(in the rows, 128 means zero)
Each path below is one point turned by a fixed rotation once a step. After each direction that follows a path, write how fast that rotation turns it, in deg/step (0 if it stays still).
Each turn is a multiple of 5 degrees from 10 to 175, or 0.
Each row of a path follows its step; steps can be skipped.
Path 1:
step 0: [132 129 134 134 123 130 125 125 121 127 130 119 122 122 132 140 120 129
 137 124 137 134 131 136 127 128 133 136 127 132 130 128 125 123 120 120
 125 133 136 133 125]
step 1: [121 122 132 128 129 124 122 126 128 130 126 122 127 131 137 134 124 131
 138 128 128 127 129 134 120 111 127 125 123 142 138 129 130 130 125 130
 130 128 128 122 130]
step 4: [132 140 128 133 129 128 125 132 128 132 125 125 119 120 130 134 132 130
 124 132 137 130 130 131 125 118 122 123 130 116 124 128 124 138 130 122
 136 128 118 125 128]
step 5: [129 133 136 134 122 131 124 129 131 137 127 128 130 130 127 129 129 137
 139 130 130 147 127 130 138 128 130 134 126 124 130 130 129 133 125 118
 133 128 125 129 127]
step 6: [125 123 127 128 128 123 116 138 119 139 132 138 123 132 129 123 128 129
 131 132 128 127 130 133 134 122 134 131 126 132 142 137 130 132 127 125
 126 129 126 123 121]
step 7: [132 134 125 133 126 119 124 134 124 133 126 129 116 130 131 129 139 126
 136 123 120 119 125 132 123 143 123 134 128 133 135 132 125 132 126 126
 127 130 124 132 130]
step 8: [131 124 128 128 126 123 132 130 127 123 128 123 112 126 134 132 127 132
 134 120 128 127 135 122 131 127 125 128 120 125 130 124 130 129 122 128
 118 141 124 139 122]
step 9: [127 125 123 133 128 122 124 132 139 129 115 125 121 130 135 128 125 132
 132 129 130 127 133 117 129 116 124 122 130 131 126 120 116 131 121 127
 129 129 121 124 130]
step 11: [131 132 129 121 127 132 120 136 129 123 138 139 131 130 132 134 134 130
 123 134 128 125 128 129 132 125 138 123 125 127 135 133 114 134 126 125
 123 137 128 129 134]
step 12: [129 132 129 133 121 131 124 129 128 129 139 125 120 126 122 127 133 126
 127 129 131 118 121 128 120 130 126 122 122 124 127 134 124 139 115 118
 135 129 127 129 135]
Speeds:
[129 129 128 129 130 132 129 131 128 131 132 131 127 128 127 128 129 127
 129 127 127 130 128 127 126 127 130 127 128 126 129 129 127 126 127 126
 130 124 131 130 127] => 55
Path 2:
step 2: [127 136 133 132 127 124 124 142 122 120 128 130 130 124 130 134 120 125
 126 124 135 127 139 125 122 131 124 134 140 126 125 128 136 127 129 121
 126 130 128 129 126]
step 3: [123 139 135 127 124 128 121 137 124 135 130 132 122 126 121 130 122 134
 123 131 119 123 137 130 130 126 126 132 134 129 127 129 124 121 135 126
 125 133 133 130 131]
step 4: [125 139 137 123 126 122 132 127 120 130 130 137 123 126 125 128 126 130
 127 124 134 130 128 131 125 126 127 140 127 138 135 136 133 129 131 124
 124 134 132 127 135]
step 5: [127 136 133 134 125 119 123 124 127 128 123 135 120 125 129 132 120 119
 126 128 133 127 126 137 128 128 121 135 140 131 132 123 135 123 124 128
 124 131 126 131 124]
step 6: [124 131 140 125 131 126 129 129 130 131 132 135 115 123 123 125 127 121
 127 131 124 120 125 131 131 125 130 131 133 124 122 131 132 121 133 127
 116 131 122 134 127]
step 7: [128 124 130 119 130 122 127 132 124 126 129 130 122 126 120 131 128 123
 135 129 134 120 125 129 125 127 132 135 135 133 135 132 144 124 137 126
 126 122 129 134 132]
step 8: [131 125 128 127 129 127 117 125 134 127 122 138 121 123 126 132 124 131
 132 138 130 127 133 141 122 122 131 129 133 132 129 126 136 124 135 127
 131 133 127 137 125]
step 9: [121 125 131 122 138 127 121 125 133 128 139 139 115 126 131 136 124 126
 135 126 128 130 125 131 125 121 125 130 122 125 122 131 132 127 135 125
 126 132 131 131 131]
step 10: [129 128 126 124 134 121 119 134 126 130 132 134 125 124 137 136 131 116
 136 127 133 125 133 127 126 130 126 139 126 132 125 125 134 127 135 125
 135 123 120 130 130]
step 11: [128 130 128 129 132 129 112 142 135 130 126 130 123 119 127 129 120 127
 129 131 138 126 134 128 126 128 136 134 128 126 121 127 125 126 135 126
 127 134 126 129 124]
Speeds:
[127 127 127 130 126 128 125 129 126 129 125 128 129 129 128 128 128 126
 130 131 127 129 130 131 127 129 131 128 129 129 125 125 128 127 125 128
 126 131 131 128 125] => 130
